[-1.720  1.326  0.397  1.519 -0.089  0.649]: 0.649
[  9.758  -0.222 -10.555  14.580]: 14.580
[ 174.70    5.69   -5.93  111.72 -120.44  -64.83]: -64.83
[-0.84  1.71 -0.35 -1.59  1.38]: 1.38
[ 0.14 -0.03  0.03 -0.09]: -0.09
[-0.11  0.12  0.02  0.14  0.13]: 0.13
---
Input: array([-706, -696,  258,   71])
Output: 258
Input: array([-764, -244, -477,  253])
Output: -477
Input: array([   3,  293, -594, -542])
Output: -594
Input: array([   2, -562,  619, -292])
Output: 619
Input: array([ 223,  117,  309, -636])
Output: 309
Input: array([ -37, -128, -462, -626])
Output: -462
Input: array([382, -68, 331, 725])
Output: 331
---
[[168, -35, -168, 54, 643, 216, 22],
[168, -35, -77, 54, 402, -285, 62],
[168, -35, -42, -409, -326, 8, 66]] --> 168

[[375, 447, 352, 741, 720, -48, 518],
[426, 303, 360, 729, 654, 71, 427],
[391, 101, 260, 688, 690, 34, 611]] --> 391

[[-510, -252, -419, 114, 417, 721],
[-22, 219, 80, -317, 89, 351],
[-156, -391, -454, 67, 65, 117]] --> -156

[[16, -40, 193, 41],
[33, -48, 97, 47],
[-24, 85, -636, -106]] --> -24

[[-364, -104, -161, 29],
[-116, -703, -536, 38],
[347, 686, 527, 89]] --> 347

[[240, -136, 435, -561, 232, 358],
[-130, 192, 453, 56, -281, -670],
[221, 445, -66, -129, -441, -386]] --> 221

[[157, 65, -455, -469],
[472, 223, 75, 673],
[316, 205, -57, -227]] --> 316
---
[-11.8  -5.1  -9.4  15.9   3.0] Answer: 15.9

[[ 0.50  0.88  0.10 -0.15]
 [-1.37 -2.08 -1.78  2.08]] Answer: 0.10

[[ -4.43  22.21  -5.01  -4.93 -21.58   7.82]
 [ -1.02  -4.69   5.80  22.84 -21.58  -5.46]
 [ -5.68  22.11  -4.92  -5.37 -21.58  -1.86]] Answer: -21.58

[-1.4  1.6  1.7 -0.3  0.2] Answer: -0.3

[[  38.7   65.1   57.0 -117.2   62.1]
 [  -1.6   -4.6 -142.4  -52.9  158.7]] Answer: -117.2

[ -1.5 -20.3  -0.2  -7.6  10.2 -11.8  -5.0] Answer: -11.8

[ 0.187 -0.134  0.058 -0.099 -0.053] Answer: -0.099

[  3.348   2.632  -1.059  11.444 -10.210] Answer: 11.444

[[ 116.34  141.88 -147.50   78.55  148.45]
 [  66.27  164.14  -47.10  -54.57  226.78]
 [ 109.25  138.68   35.44  188.94  -57.08]] Answer: 78.55

[   6.68  -90.54  -84.82 -128.51   99.59] Answer: -128.51
---
Input:
[[ 295  655  473  414 -601]
 [-144 -228  270 -306 -676]
 [ 506 -124 -435  531 -356]]
Output: 655, 531

Input: [-228 -713 -185  218  326]
Output: 326, 218

Input: [-599  351 -420  397  107 -144]
Output: 397, 351

Input: [ 574   38  686 -631 -702   19]
Output: 686, 574

Input: [-363  251  768   20  620]
Output: 768, 620

Input: [-405 -137  433  752]
Output: 752, 433

Input:
[[ 433 -222   35  -27  -90  315 -416]
 [ 647  334  690 -211  347  329  152]]
Output: 690, 647
---
[-100  555 -741 -598]
-100, -598

[[ 113  206  450  294 -323 -141]
 [ -32 -255  -85  364 -616   95]
 [ 306    9   68  506 -532 -436]]
113, -436

[ 168 -626 -560  198]
168, 198

[-140   22 -214  -53 -732  109  124]
-140, 124

[[ 105   45   86  141]
 [-277  -82  444 -414]
 [ 432  130  597  252]]
105, 252

[ 660  373 -602  231 -131 -105]
660, -105

[ 461  584  234  203  633 -333  111]
461, 111

[705 605 527 119 611]
705, 611
---
[[-142, -329, -119, 519],
[768, 0, -468, -213],
[-176, -94, 81, -62]] --> -94

[[-648, 243, 339, -473, 541, -519, -444],
[-537, 310, 61, -347, 129, -538, -89],
[-622, 435, 301, -273, 674, -571, -396]] --> 674

[[390, -382, 415, 563, 653, 396],
[-440, 664, -552, -649, -572, -378],
[-114, 77, 6, -124, 38, -90]] --> -124

[[44, -269, 499, 341, 565, -214, 85],
[101, -383, -305, 34, -65, 18, 167],
[-475, -494, 41, -628, 519, 5, 83]] --> 519

[[-343, -55, 16, 617],
[-171, -18, -28, 365],
[193, 46, 382, 499]] --> 46

[[-382, 412, 588, -698, 572, -555, -386],
[438, 19, 176, 123, -67, 60, 386],
[274, 291, 143, 60, 33, -178, 157]] --> 33
---
[-271, 641, -167, 155, 498, 56] out 641
[446, -111, -681, 314, -120] out -111
[-479, 372, 460, 504, 400, -652, 81] out 372
[-168, 54, -105, -639] out 54
[118, 545, -107, 736, -380] out 545
[-570, -123, 411, 391, -327, 84] out -123
[181, 622, -559, -535] out 622
[-469, 47, 117, 69, 604, 291, 240] out 47
---
Q: [571, 374, -55, 389]
A: -55
Q: [[37, -25, 684, 724, 13, -1, 2], [-28, 697, 30, 8, -11, -26, 706], [658, 728, -2, 26, 1, -16, 687]]
A: -2
Q: [[219, -705, -226, -33, -105, 110], [174, -513, 427, 588, -20, 231]]
A: 427
Q: [[192, 272, 396, -55, -192, 168, -388], [209, -93, 67, -336, -182, -529, -635]]
A: 67
Q: [584, 704, 482, 475, 206, 169]
A: 482
Q: [247, 682, 344, 5]
A: 344
---
[[46, -641, -239, 122, -466, -172],
[-136, 532, -162, 15, -97, 274]] Out: 274

[[-451, -205, -524, -161, -128, 72],
[-205, -524, -161, -128, 72, -3],
[-3, -221, -46, -620, -290, 623]] Out: -3

[[-225, -498, 171, -336],
[654, 696, -592, 472]] Out: 472

[[402, -709, -406, 336],
[442, 303, 155, 379]] Out: 379

[[111, -56, -238, -23, 142],
[140, 220, 668, -77, -171],
[31, 195, 26, 14, 43]] Out: -171

[[301, -262, 730, -482],
[-564, -65, 253, 57]] Out: 57

[[-258, 350, 88, -255, -65],
[253, -625, -92, 209, 284],
[180, -486, -273, 302, 371]] Out: 284

[[-143, 744, 469, -633, 527],
[-146, 734, -476, 221, 96],
[-334, 506, 123, 117, -124]] Out: 96

[[-16, -347, -201, 70, -25, 671, 24],
[441, -632, -22, -96, 25, -97, -18]] Out: -18

[[-71, 400, 82, -373, -36, -387, -28],
[-290, 587, 34, 53, 379, -148, 285]] Out: 285
